In the rows, 128 means zero.
runs of hidden systems
path 1, U (8 x 26)
[[ 87 107 200  86  90 140 136 143 101  90 194 104 131  84 163 166 185 113
  120 168 175 119  53 131 107 166]
 [149 127 135 110 166 101  78  57  91  54 135 139 180 137 137 119 123  68
  142 169 103 151  36 118 108 140]
 [159 144 196  87 142 149 139 106 112 143 125 103 181 152 109  96 108  78
   79 156 142 238 138 132 166 100]
 [143 146 180 139 118  70 100 169 114 103 171 171  80 148  98 118  36 159
  112 125 153 187 109 145 161  89]
 [127 140  96 101 118 122 141 106 202 139 111 181 136 125  65 201  37 129
  164 154 136 112 159 132 169  97]
 [ 66 143  92  82 118 131 118  89 161 226 124 157  68 133 112  84 120 140
  130 120 195  83 141 145 120 116]
 [144 145 101 153  98 153 114  98 177 145 107 111  76 126  85  94 127 171
  110 146  83  80 112 163  39 190]
 [ 88 163 147 148  94 223 150 159 193 120 168  76 162 133 156 108 182 122
  154 128 111 107 101 130  82 115]]
path 2, K (8 x 26)
[[163 115 173 157 116  97 147 191 102 111 142 131 101 121 117 150  98 162
  100 109 131 178 159 143 168 126]
 [ 99 124 136 106 112 126 147 131 168 107 162 167 138  99 118 205  95 118
  172 145 164 111 108 137 166 113]
 [ 90 139  63 110 142 110 101  89 146 174 109 165  98 143 120 103 113 134
  156 117 150  73 132 123 120 109]
 [142 123 115 161 126 149 145 119 141 171 114 112  80 112 117  90 163 159
  104  98 117 119 148 174  97 184]
 [138 122 149 171 129 145 129 142 121  63 163 107 142 109 159 134 172 125
  146 119  96 124  71 146  97 167]
 [155 132  96 142 153 123 116 123 120  77  96 120 193 150 138 147 120 101
  153 139  71 127 136  83 133 102]
 [126 126 130 119 139 136 156 164 110 162 108 112 156 146 146 123 137 120
  116 105 145 161 199  97 181  76]
 [105  97 158  86 100  90 142 157  86 147 141 137  93  98 134 172 134 146
  102 142 187 115 144 117 156 137]]
path 3, H (8 x 26)
[[105 116 133 141 111 133 133 155 121 109 155 119 110 104 157 142 167 144
  141 117 134  91 105 130 106 151]
 [137 122  82 149 148 133 133 115 142 107 105 135 159 126 137 152 137 116
  165 117  94  99 137 118 131 129]
 [129 123 134 127 152 127 127 137  88 130 122 109 155 141 164 100 161 106
  120 110 131 152 140 106 145 108]
 [161 107 152 135 121 100 138 155  94  96 125 124 127 113 125 166 118 140
  108 135 119 148 141 124 147 144]
 [123 120 138  93 138 122 136  92 132 126 130 149 150 114 117 161 114  95
  139 149 154 143 113 139 157 129]
 [128 125 118 114 139  89 101 101 100 147 119 149  90 134 119  97 112 134
  112 127 146 127 117 134 123 135]
 [147 130 133 145 128 148 149 114 156 154 121 127 109 119 102 116 125 137
  115 115 124 149 144 174 129 156]
 [105 144 145 148 125 142 121 137 149 113 172 136 115 128 142 107 131 130
  152 111 141 131  85 156 120 123]]
path 4, V (8 x 26)
[[120 166 105 145 170 192 139  69 209 151 132 143 173 149 115  86 113  78
  177 101 122 161 114 173 146  99]
 [ 80 161  97 161 120 122 106 174 161 166 155 156  70 162 137  76  94 174
  162  70 154  97 144 131 130  65]
 [136 134  81 141  95 161 166 139 213 158  91 132 116 115  76 187  95 167
  144 135  98  79 195 138 122 138]
 [ 88 125 140 166  93 171 156 181 166  91 187 113 121  91 168 167 181 150
  171 108 130  75  91 145 102 149]
 [138  84  66 147 140  87 128 144  70 116  84 122 117 105 164 164 182 150
  135 108 102  55 164  86 117 164]
 [159 101 181 130 118 163 180 170  90 120 119  64 171 105 152 150 193 117
   83 131 115 175 170 120 145 153]
 [167 103 169 144 146  52 102 154  47  49 151 150 125 124 145 151 105 125
  117 127 123 173  90 118 156 133]
 [144 116 125  79 177 121 137  65 107 133  96 141 201 131 125 150 120  53
  133 146 142 176 141 116 189 106]]
path 5, K (8 x 26)
[[ 95 143 160  80 105 104 123 151 139 150 157 163 111 142 105 147  58 133
  127 147 190 150 137 116 175  64]
 [ 97 140 116  93  93 109 118 107 170 183 134 169  56 120  76 134  71 164
  123 146 177  93 129 155 119 133]
 [103 151 115 150 108 161 118  95 192 156 155 138  70 120 105  86 131 154
  143 119 133  90  79 190  67 172]
 [153 150 105 203 127 150 101 133 157  77 135 109 118 143 133  87 140 154
  147 112  52 101  85 146  55 159]
 [163 144 115 194 132 172 146 181 154  73 115  85 193 152 147 135 142 128
  151 108  45 138 158 100 120  99]
 [110 122 126 125 113 130 152 217 102 109 121 100 177 142 172 171 146 131
  139 118 124 116 193  48 169  57]
 [ 89  97 121  47  94 115 158 146 101 179  98 119 132 106 134 194 149 131
  105 165 186  83 193  70 158 114]
 [ 75 110 137  40 112 129 125  63 103 201 127 121  96 101 131 108 177 107
   94 168 203  96 104 135 102 170]]
path 6, G (8 x 26)
[[137 110 117 114 146 126 121  66  87 192  97 108  84 116 129  58 188 126
   77 120 141 126 126 163  88 199]
 [139 146 145 179  86 164 117 154 166  74 160  95 108 122 123 119 143 165
  130 142  72  97  73 150  43 175]
 [170 143  72 200 168 125 122 138 161  78 102 151 167 155 124 138  87 127
  183  88  54 132 152 123 150  91]
 [ 96 141 140 128 134 160 158 192 122 168 135 104 160 156 170  98 156 118
  130  83 159 160 196  95 184  48]
 [129  86 175  78  86  91 165 175  86 138 127 127 108  87 115 217 120 150
   82 163 178 134 173 110 172 142]
 [108  96 121  65 146 125 136  32 123 125 131 150 156  78 130 179 161  69
  150 169 167 102  69 152 134 185]
 [103 139 108 128 142  85  48  87  81 106 146 140  83 153 153  50 142 134
  131 133 126  87  37 122  53 146]
 [203 146 133 211 152 140 115 124 128 112 106 100 108 154 106  46 126 152
   94  95  49 180 131 174  86 169]]
path 7, D (8 x 26)
[[126  80 127  76 104 116 166 134  91 147  93 109 138  84 135 205 171 127
  100 162 149  95 173  95 143 166]
 [124  83 146  97 128 101 137  82  94 121 143 145  99  67 133 168 168 117
  119 147 168 111  79 168 124 212]
 [152 125 175 124 156 107 102  69  85 121 151 135 107 123 125  68 135 103
   93 131 145 189  57 182 114 176]
 [146 165 210 145 116 153 120 157 133 116 173 103 126 160 118  61 100 129
   91 128 129 220 100 157 122 102]
 [130 166 160 152 101 138 137 193 187 118 162 146 119 154  95 141  40 158
  138 118 131 169 153 135 164  58]
 [ 91 145  71 115 121 118 133 145 179 189 107 173 104 145 104 146  71 153
  163 106 160  86 197 110 166  63]
 [ 99 117  45 122 118 127 129 115 140 202  76 128  78 120 126 118 164 166
  132 109 132  32 186 114  96 151]
 [142 108  77 168 143 164 140  83 139 131 101 101 123  96 147 115 214 127
  141 109  81  70 112 160  67 215]]
path 8, V (8 x 26)
[[108 141 129 110 120 170 138 113 164 113 140 113 176 128 134 146 143  98
  154 153 123 115 103 119 116 117]
 [ 94 125 117 109 114 100 104 146  95 140 138 130  94 133 149 112 141 147
  123 126 155  88 119  99 110 116]
 [155 118 128 108 112 141 145 109 133 150  91 106 129 115  98 145 133 133
   91 160 113 126 157 131 110 164]
 [130 134 164 145 123 137 116 138 118  89 166 111 130 127 148 108 147 123
  127 129 120 145  74 143 102 144]
 [144 125  89 125 153 100 101 109  97 120  92 132 144 150 133 113 122 119
  129 131 102 117 140  95 125 114]
 [119 145 165 104 110 159 144 149 139 146 135 103 151 142 123 120 124 118
  106 146 143 163 148 116 140  97]
 [123 130 134 118 113  89 101 127 125 105 146 158  97 127 109 147  83 145
  133 147 139 115  96 129 123 126]
 [115 128 104  99 135 155 138  75 154 152 111 126 151 117 122 135 148  98
  142 145 134 106 123 135 120 144]]
path 9, Q (8 x 26)
[[179 104  99 163 172  76 130 147  74 109  87 142 144 139 140 136 115 127
  125  89  97 160 185 106 182 110]
 [136 104 170  88 143 139 173 116  96 171 121 114 154 105 135 138 157  89
   92 125 177 193 165 143 189 136]
 [161 104 162 140 150  76 108  98  69 110 145 150  80 106 123 105 129 131
   97 117 144 170  79 178 128 188]
 [152 147 114 120 171 146 117  37 164 135 110 147 162 141  94  96 101  77
  140 138 114 170 100 170 134 135]
 [ 92 166 153 145 134 159 104 135 139 148 174 115 109 162 151  30 143 125
  130  98 149 154  88 149 102  97]
 [153 155 123 200 116 157 144 163 199 115 141 137 107 136  96 127  84 166
  148  95  89 142 143 171 125 123]
 [ 69 129 115 130 125 153 159 150 176 133 170 159 139 106 155 173 134 120
  195  98 175  95 126 138 172  92]
 [117 104  68 150 136  80 123 147 102 159 103 157  67 117 140 132 137 172
  139  81 138  69 172 122 136 139]]
path 10, G (8 x 26)
[[136 124  86 156 154 106 124 142 117 130 105 146 128 141 139 125 119 135
  149  90 114 119 164 115 155 104]
 [115 116 145 122 119 155 160 157 116 157 130 100 135 117 153 124 174 128
  112 112 149 137 161 123 143 125]
 [130 103 140 114 107 104 136 144 109  98 137 133 123  98 129 191 128 137
  126 152 135 106 119 117 132 149]
 [129 116 106 118 163 119 117  75 109 118 121 142 150 118 145 124 152  91
  149 125 131 124  99 135 133 147]
 [122 136 146 143 126 117  99 143  97 116 150 115 105 145 150  74 144 139
  114 115 127 134  96 125  97 129]
 [174 130 145 170 133 128 139 139 136 106 125 125 124 126 109 130 112 140
  116 115  95 167 136 160 135 148]
 [106 145 137 139 129 156 146 146 168 121 159 139 149 129 136 139 118 117
  165 109 143 140 123 140 158  90]
 [114 118 119 113 128  91 128 143 110 153 124 156 100 126 125 142 105 144
  126 115 163 120 159 120 162 108]]
path 11, Q (8 x 26)
[[161 119 106 129 162  70  68  69  80  55 117 155 141 135 127 128 109 102
  141 157  89 119  55 116  98 156]
 [128 170 128  91 143 160 106 100 139 159  98  99 181 190 117  59 110  89
  107 154 115 171 147  89 121  63]
 [129 153 210 149  78 150 133 204 135 119 181  94  90 141 122  95 114 171
   85 128 136 175 118 147 106 118]
 [139 132 133 143 113 112 138 134 188  82 156 181 122 107  84 210  49 141
  171 143 127 125 107 160 159 125]
 [ 59 132  85  77 133 100 108 103 132 179 131 175 102 132 139 125 114 121
  162 122 198  74 129 108 150  86]
 [132 123  89 129 105 134 128 116 133 194  82 107  68 124 104  95 153 176
   89 128 115  75 170 137  73 178]
 [125 121 126 133 112 188 149 108 157  92 133  86 174  98 146 159 194 106
  145 156  90  91  90 132  75 179]
 [132 135 108 164 147 105  87 166  85  53 133 116 166 163 177 113 138 122
  159 116  79 112 104  68 112  86]]
path 12, H (8 x 26)
[[ 83 122  77 171 125 108 102 169 112 107 150 139  88 126 184 116 170 166
  175  81 123  41 109 104  94 123]
 [149 116  73 171 152 168 176 147 150 132  79 104 183 122 148 158 170 119
  157  89  78 112 207 110 155 119]
 [105 101 163 120 142 116 136 173  50  91 160 102 166 117 206 135 199 101
  131 110 154 143 114  90 157 111]
 [181  86 107 129 141  63 133 130  84  77  87 154 146 106 113 217  99 130
  127 147  98 123 158 104 168 148]
 [122 109 146  63 169 119 140  56  94 166 118 143 163 113 131 127 144  60
  116 141 185 177 123 143 183 132]
 [160 106 143 139 139  52  95 109  68 124 130 161  48 116 109 103 103 159
   89 119 141 148  99 167 120 181]
 [154 141 134 152 147 168 160  79 206 151 135 157 128 111  79 128  93 111
  146 110 129 177 124 215 155 154]
 [ 82 163 145 154 132 117  89 152 136 127 193 155  81 157 150  56 106 145
  154  86 164 139  75 151 122  83]]
path 13, U (8 x 26)
[[123 145 112 115 113 154 127 100 184 115 127 138 149 127  99 157 100 119
  154 162 112 103 108 133 109 126]
 [ 91 151 130  99 121 150 112 116 135 166 134 112 128 153 137  74 139 117
  120 135 151 123 120 114 107  98]
 [151 140 138 136 102 123 107 145 124 109 118 106 114 146 106 113 107 154
   97 156  91 124 125 113  83 136]
 [104 134 152 108  95 154 146 160 149 113 152 113 154 121 136 165 131 124
  137 152 141 118 124 108 131 106]
 [111 126 112 101 132  91  91 113  92 115 126 141 124 140 140 121 122 121
  131 146 137 103 102  94 113 114]
 [150 117 145  95 115 135 141 103 121 139 104 109 141 117 104 145 130 116
   92 168 125 142 137 129 120 157]
 [110 131 168 122 119 125 121 133 122 118 173 134 109 119 137 116 129 126
  127 129 160 145  83 153 124 136]
 [149 142 119 133 142 125 111  97 146  97 121 142 151 143 109 130  94 110
  144 145 100 141 104 130 122 122]]
path 14, D (8 x 26)
[[120 133  71 166 150 113 104 138 129  97 118 142 138 148 154 121 130 134
  176  99  93  83 126  99 119 102]
 [144 118  93 124 146 141 137 122 109 125  80 100 181 138 148 135 163 105
  130 131  92 114 170  82 129 118]
 [118 100 136 114 111 130 144 154  97  93 136 105 156 100 164 182 178 121
  133 145 126  97 122  96 124 144]
 [154  95 137 107 146  87 128  96  86  92 120 145 145 102 127 175 127 104
  123 153 132 140 106 130 150 163]
 [118 119 176  80 131 118 121 104  86 141 144 120 130 122 136 110 144  99
   96 152 173 168 101 132 138 136]
 [147 130 184 123 101 110 123 148 113 121 151 124  89 127 101 120  98 153
   83 148 142 167 114 150 120 146]
 [125 150 151 123 121 146 141 115 179 153 148 150 112 128  91 121  82 129
  129 127 153 164 126 172 150 117]
 [ 98 154 113 138 119 119 107 143 153 158 145 150  81 152 120  86  96 158
  139 106 148 110 129 135 120  95]]

runs to name
path 15 (2 x 26)
[[171 123  93 142 191 128 115  41 104 165  77 124 134 142 122  49 156  94
  107 102  99 162 132 164 116 171]
 [150 177 162 180 142 158 116 159 142 133 146 105 132 185 127  28 105 133
  110  86 102 210 135 146 127  76]]

V
path 16 (2 x 26)
[[113 146 122 134 135 134 120 156 117 138 126 115 144 162 151  90 134 126
  130 107 129 137 151  97 138  75]
 [143 118 117 140 107 127 149 172 129 123 105 115 129 124 122 167 125 155
  123 127 106 111 178 106 135 123]]

D
path 17 (2 x 26)
[[121 146  93 121 161  91  66 109  72 144 100 128 122 185 152  36 130 120
  116 115 119 124 125  82 104  86]
 [181 118 165 126  84 142 165 172 129 130  96  84 131 119  88 170 115 159
   65 164  95 155 191 120 123 153]]

U
path 18 (2 x 26)
[[182  78 157 162 142  91 160 177  52  92 117 111 130  98 152 167 161 140
   96 102 112 165 165 128 168 165]
 [140  99 153 108 157 110 151  95 117  85 147 164 172  89 130 204 117  76
  157 138 156 166  99 152 195 140]]

H
path 19 (2 x 26)
[[140 132 110 124 135 137 158  91 200 148 120 178 131 108  74 180  64 119
  158 129 142 140 148 177 177 128]
 [ 86 151  94 128 140 137 119  94 169 200 136 161  77 141 118  65 116 137
  150  87 172 112 129 168 130 112]]

U
path 20 (2 x 26)
[[110 115 188  99 110 109 130 166  82 115 168 119 121 119 151 136 138 124
  103 139 174 157 110 116 149 117]
 [145 111 104 112 116  91 126 105 140 118 106 162 112 107  87 196  83 140
  133 158 124  98 136 132 135 153]]

H
path 21 (2 x 26)
[[156  91  83 149 137 126 183 154 139 106  83 135 170  93 128 234 136 129
  160 115  95  99 203 109 181 137]
 [ 86  95 134  76 165 109 131 104  55 137 140 133 164 110 194 130 196  70
  139 117 191 131 110 101 174 116]]

H
path 22 (2 x 26)
[[113 134 141 150 140 158 131 111 149 104 167 128 140 115 151 116 158 106
  159 113 130 132  72 164 118 147]
 [153 140 134 156 151  99  94 137  99  84 134 135 139 159 137  95 101 123
  131 117 102 164 107 116 131  99]]

D
path 23 (2 x 26)
[[178 141 125 170 154 176 141 115 138 119  94  79 174 148 130  81 162 108
  113 114  60 168 147 139 106 144]
 [129 138 185 165 136 155 144 184 121  74 183 107 173 135 170 119 147 107
  145 101 123 189 102 131 155  93]]

Q
path 24 (2 x 26)
[[121 142 135 106  98 174 151 126 164 191 110  95 115 132 103 103 141 141
   92 144 136 127 166 137 104 136]
 [139 139 141 164 104 122 107 148 140  86 155 127  90 126 118 120 113 164
  127 134  98 114  83 147  78 155]]

V
path 25 (2 x 26)
[[ 77 143  57 136  97 148 126 150 182 167 112 130  94 135 131 131 138 172
  164 113 125  24 161 103  89 110]
 [120 118 124 145  70 174 168 184 162 138 123  79 107 100 128 167 176 178
  114 136 105  66 166 121  81 167]]

V
path 26 (2 x 26)
[[101 118  94 167 145  95 109 159 111  76 160 162 122 121 176 151 138 137
  192  88 127  80  96 113 140 108]
 [140 119  73 127 148 124 149 133 127 174  65 132 145 140 124 140 126 131
  128 106 115 114 219  97 164 100]]

Q
path 27 (2 x 26)
[[150 118 165 105 100 113 145 166  97 150 111 105 112 129 109 140 115 150
   69 147 138 159 178 111 140 126]
 [112 112 153  87 101 132 145 103 144 124 148 135 121  88 111 181 131 119
  127 170 161 113  95 149 123 167]]

H
path 28 (2 x 26)
[[115 184 155 125 137 144 100 126 158 158 151 136 126 188 108  38  69 117
  121 115 146 195 119 139 140  52]
 [152 139 156 157  81  92 122 194 144 118 144 145  55 134  80 143  52 202
  100 131 122 140 150 145 125 121]]

K
path 29 (2 x 26)
[[101 142  87 119 134 116  92  88 147 135 128 156 106 139 122 106 113 129
  155 133 133  80  92 128  96 125]
 [140 144 104 154 135 156 133 128 145 167 101 105 119 148 122  75 145 144
  113 101 101 130 166 137 108 127]]

H
path 30 (2 x 26)
[[104 135  74  87 154 145 103  40 140 159  94 127 158 139 131  97 155  83
  149 150 125  86 105 114  96 135]
 [134 149 125 136 102 119  81 152  97 122 114  88 102 170 132  62 136 162
   88 147  88 106 119  87  51 124]]

G
path 31 (2 x 26)
[[143 115 115 113 167 126 117  77  85 132 102 113 159 131 151  93 173  87
  116 130 117 141 117 121 120 150]
 [143 143 165 128 134 121 112 143  93 141 130 108 123 161 130  65 121 126
   86 118 133 188 136 124 132 103]]

V
path 32 (2 x 26)
[[152 118 150 154 121 128 130 126 118 115 139 117  95 108 121 117 146 148
  106 122 116 134 103 169  98 186]
 [134 140 116 176 137 144 129 130 169  89 148 141 137 126 130 135 120 128
  171 105 100 122 101 156 123 131]]

G
path 33 (2 x 26)
[[150 130 143  84  74 140 130 135 135 112  94  84 155 131  90 176 111 139
   83 215  93 107 148  80  81 140]
 [ 82 165 165  76 107 181 122 126 145 160 149  91 164 162 140  78 142  95
  114 159 158 149 114 101 111  76]]

K
path 34 (2 x 26)
[[114 132 104  79 144 131 127  96 130 150  98 133 175 144 126 140 117  88
  140 149 142 126 154  92 157  85]
 [132 106 146 100 116  93 117 135  65 154 112 110  89 126 133 104 150 147
   72 140 150 128 141 113 114 152]]

H
path 35 (2 x 26)
[[134 125 153 132 140 141 151 106 147 139 147 144 122 108 116 130 127 114
  132 115 153 165 115 183 156 151]
 [118 130 114 145 153 116 111  97 132 129 144 159 104 127 132  98 125 121
  153  99 143 128  94 165 130 139]]

Q
path 36 (2 x 26)
[[110 114  95  95 120  67  76  87  88 136 116 155  64 121 121 115 124 150
  117 154 145  63  88 118  79 168]
 [141 148  92 101 118 175 118  65 166 151  75  90 163 148  98 104 140 107
  113 178  80  99 133 111  64 147]]

Q
